One vector is turned by the same rotation once a step. Each row is the vector after some number of steps, and that number follows the row.
The counts run from 0 to 802.
[ -4  31  20 -11   7  -3  25  -8   4 -10   9 -35   6  -5  -4  12  20  -9
  10  -7  12  -6  29  12 -15   5  12 -31  24  28  26  21  23  13] -> 420
[-18  25   3 -15  -7   1   7  11  17 -17  22 -19  17 -22  23   2  -3  -9
 -17 -21   5  -2  27  26 -44  12  16 -28  -4  19  10  19  22   9] -> 489
[-13  20  23  36   6   2  -9  -7  -2 -13  10 -28  -6 -13 -11   2 -17 -15
   3  -7  -9  15   0   7 -17  38  10   1  12  36  37   7  -1 -19] -> 231
[-15  41   8   7  -1 -16   3  -7  55 -13   5 -11   3  -4  12   5  -3 -11
  -6  -9   6  -2   5  32 -25   3  29 -12   4  20  18  11 -17   3] -> 166
[ -1  31  12  15  28  -6 -11   7  33 -19   9 -14 -19  -4  12  -7  19  15
   4  13  -6   2   2  14 -10  15  11   4   3  25  49  27 -21  13] -> 498
[-23  25   2  10  10  -1  19 -14  36 -19   8  -6 -30  -8 -13  -3   2  -8
 -15  -9  13   0  19  19 -34   3  17 -20 -14  18  40   4 -11  -5] -> 555
[  2  10  29   7   0   1   9 -15  29 -13  -1 -30   1  -2   2  16  -9 -34
   7 -27  14  -3  18  11  -8   9  28 -25  10  33  33  -5   3 -17] -> 235
[-25  28  13  26   0  -6  15 -10   3  18   6 -27   0  -7   7   8   6  -3
   9  17   5 -11  10  24 -17  36  33 -19   0  32  15  23  14   1] -> 448
[  4  18  -1   0  10  -3   9   2  27   1 -19 -21  17   1  20  16  20  -8
  -4 -31   5   3  18  15 -21   1  30 -46  -3  22  23  20   1  -7] -> 240
[ -6  14  16   3   6  -4   5  -4  30 -21  12 -16  -4 -22  15  -5 -14 -25
 -11 -33   6   8  -5  13 -20  14  -3  -9 -17  31  40 -11  -3 -29] -> 587
[ -3  37   9   8  12  -8  13  -1  28  -1  12 -13  -7 -11  -4 -10   4 -20
 -25   2  -4  20   4  21 -28  26   8 -13 -15  37  29   4  -4 -26] -> 198
[ -8  -2  14  10   3   1   5 -21  26 -19  12 -22   5  11  23  13 -10 -21
  17 -18  15 -18  13  17   1  12   9 -17  -2  38  41 -10  13  -5] -> 654
[-30  26  22  17   3   6 -15  14  25  -7   5 -47 -12   2   3   1 -29  -1
  -5  -7   9  -2   7  15 -12  21  19 -30   1  23  26   7   6 -15] -> 202
[ -3  20 -10   3  38   4  -5   5  11 -30   7  -5   0 -12   1   9  23   6
  -4 -16 -10  -8  11  -1 -22  18  15   9  -8  17  56  34 -21   7] -> 108
[-22  17   3   4  11   1  31 -14  -2 -10  13 -27 -12  10   0   5   1 -12
   8  -7   9  -9  13   4 -12  27  11 -29  -6  41  47  -4  16 -20] -> 623
[ -5  16  11   1  10  -9 -13  -6  16 -25  14 -14  -4  -9   9  37   8  -3
  -4  -5 -10 -20  13   6  -5  14  25  25  19  39  44  16 -13  11] -> 466
[  3  -5  14  -4  28  19 -12  14  32 -19  12 -29 -21  18  11  12  -7 -12
 -14 -14  10 -14  27  21   4  10  13 -15  -6  35  40   2   8 -11] -> 321
[-22  13  23  12  -2 -11   6  -5  21  -3 -13 -37   4 -27  38   5   3 -10
  14 -32   7  -2  -6  11 -14   9  17 -25  -7  20  27   9   0 -17] -> 269
[-12  10  14   9  27  14 -20  22  24 -19 -20 -42  -8 -14  24   5   4  -1
  -5 -25   3  -8   4   8  -3   4   6 -13 -12  10  41  26  -2  -5] -> 355
[ -4   7  15  24   6   3   4  12  23   4  -3 -12  -6 -37  30 -27  16   0
   4  -7  -7  25  17  26 -30  30  29 -12  -3  21  20  17   7   1] -> 95
[  2  16   6  12  11   7 -18  16  15  -4  -4 -20  20 -25  48   0  20 -10
   2 -14 -11  -1  14  29  -6  14  25  -2   7  15  13  38  10  18] -> 212
[-25  30   5  17  10  -2   7 -15   9   9   3 -34  -5   0   4  16  -3  -3
 -12   9  14 -13  -1  25 -13  29  -6 -26 -18  41  31   8  10 -16] -> 85
[ -8   5 -16  11  22  10  10  -6  15 -25  25  14 -14  -8  18   0  18  -9
 -13   7 -10  -8  21  24 -15  27  19  16  -8  35  41  15  -3  16] -> 612
[-20  -9   9  41  -3   7  -7 -10   0  12  -7 -19  -9  -1  32   9 -14 -17
  10  -7  -4   1  13  23  -9  24  40 -18   0  34  24   6  11  -8] -> 479
[ -6   9   7  13  17 -12  23 -19   7  -1 -13 -11 -15 -14  20  21  27   8
 -12 -21   5  -1   3  10 -16   7 -16 -24 -13  47  39  16   0 -15] -> 153
[  5  13  -7  26  29   9 -25  11  19 -20   8  -1   5  -9   3   6  17  19
 -16  -7 -13   7  14  12 -21  25   1   5 -15  31  47  31 -13  -3] -> 645
[-26 -12 -11  18  -1   7  14 -18  -9  -5  11   1 -11 -14  17  14   9  16
 -14   1   8 -14  29  18 -22  30  15 -17  -9  39  38  14  14   5] -> 725
[-24  -6   5   2  -4   6  -1 -14   2 -15   3 -12 -17 -23  30  32   4  -9
 -20 -18   8 -29  27  29 -13   3  16   4   4  35  26  15  12  16] -> 755
[-13  44  -3  10  10  -4   6  11   9  -2  20 -15 -13   7   3 -19  -7   1
 -11  -2 -24  23   6  16 -33  23  16 -23  11  31  33  18  -2  -7] -> 345
[  4   8  25  29  17   8 -21  -2   4 -14  24 -27   9  -8   1   4  -6  -6
  -1   0  -1  -1   4  14  -5  37  -9   7   4  50  37   8  15  -8] -> 650
[ -6  13   8  24  14   2  -2 -24  20 -27  -9 -24  21 -26  24  19  19 -13
   5 -22  19 -23   2  25  -5  12  -3  -2  -8  20  31  16  10  12] -> 687
[ -4   2   0  20   7   4   6 -11  11  -2  -1 -15   2  -7  26   2  12  13
   0 -14  10   1   7  13 -17  15 -20 -42 -20  43  38  14  18 -19] -> 690
[-19  17 -15   0  10  -2  15 -21  21 -33   9   7 -15   2  24  10   9  -5
  -4 -16   3 -15  17  22 -24  -4   1  -2  -1  28  49  13   0  23] -> 222
[  6 -12  -2  23  21  23 -26  -4   6 -33  14 -14  16   7  13  14  -7 -16
   9 -21  -4  -9  22  13  -1  29  23  -1  -2  27  48  10   7   6] -> 292
[-22  17   1  11  24  11 -26  17   7 -21  14 -28  -8  10   1  11 -14  22
 -16  -2   0 -10  10  17 -12  19 -16 -15  -8  33  39  27   4   5] -> 288
[-13  34   5   8  -6  -5   8 -14  19  -4  34  -6  15  -5   4  11  -5 -27
  -7   2   2  -5   9  31 -22  37  27   0   4  40  18  -2   7  -3] -> 766
[-26  11  -9  23  -9   6  10 -12 -15 -10  12 -15  23 -15  34   1  -3 -12
   3 -24  -5  -2  12  28 -30  25  17 -19   5  28  21  17  27  12] -> 693
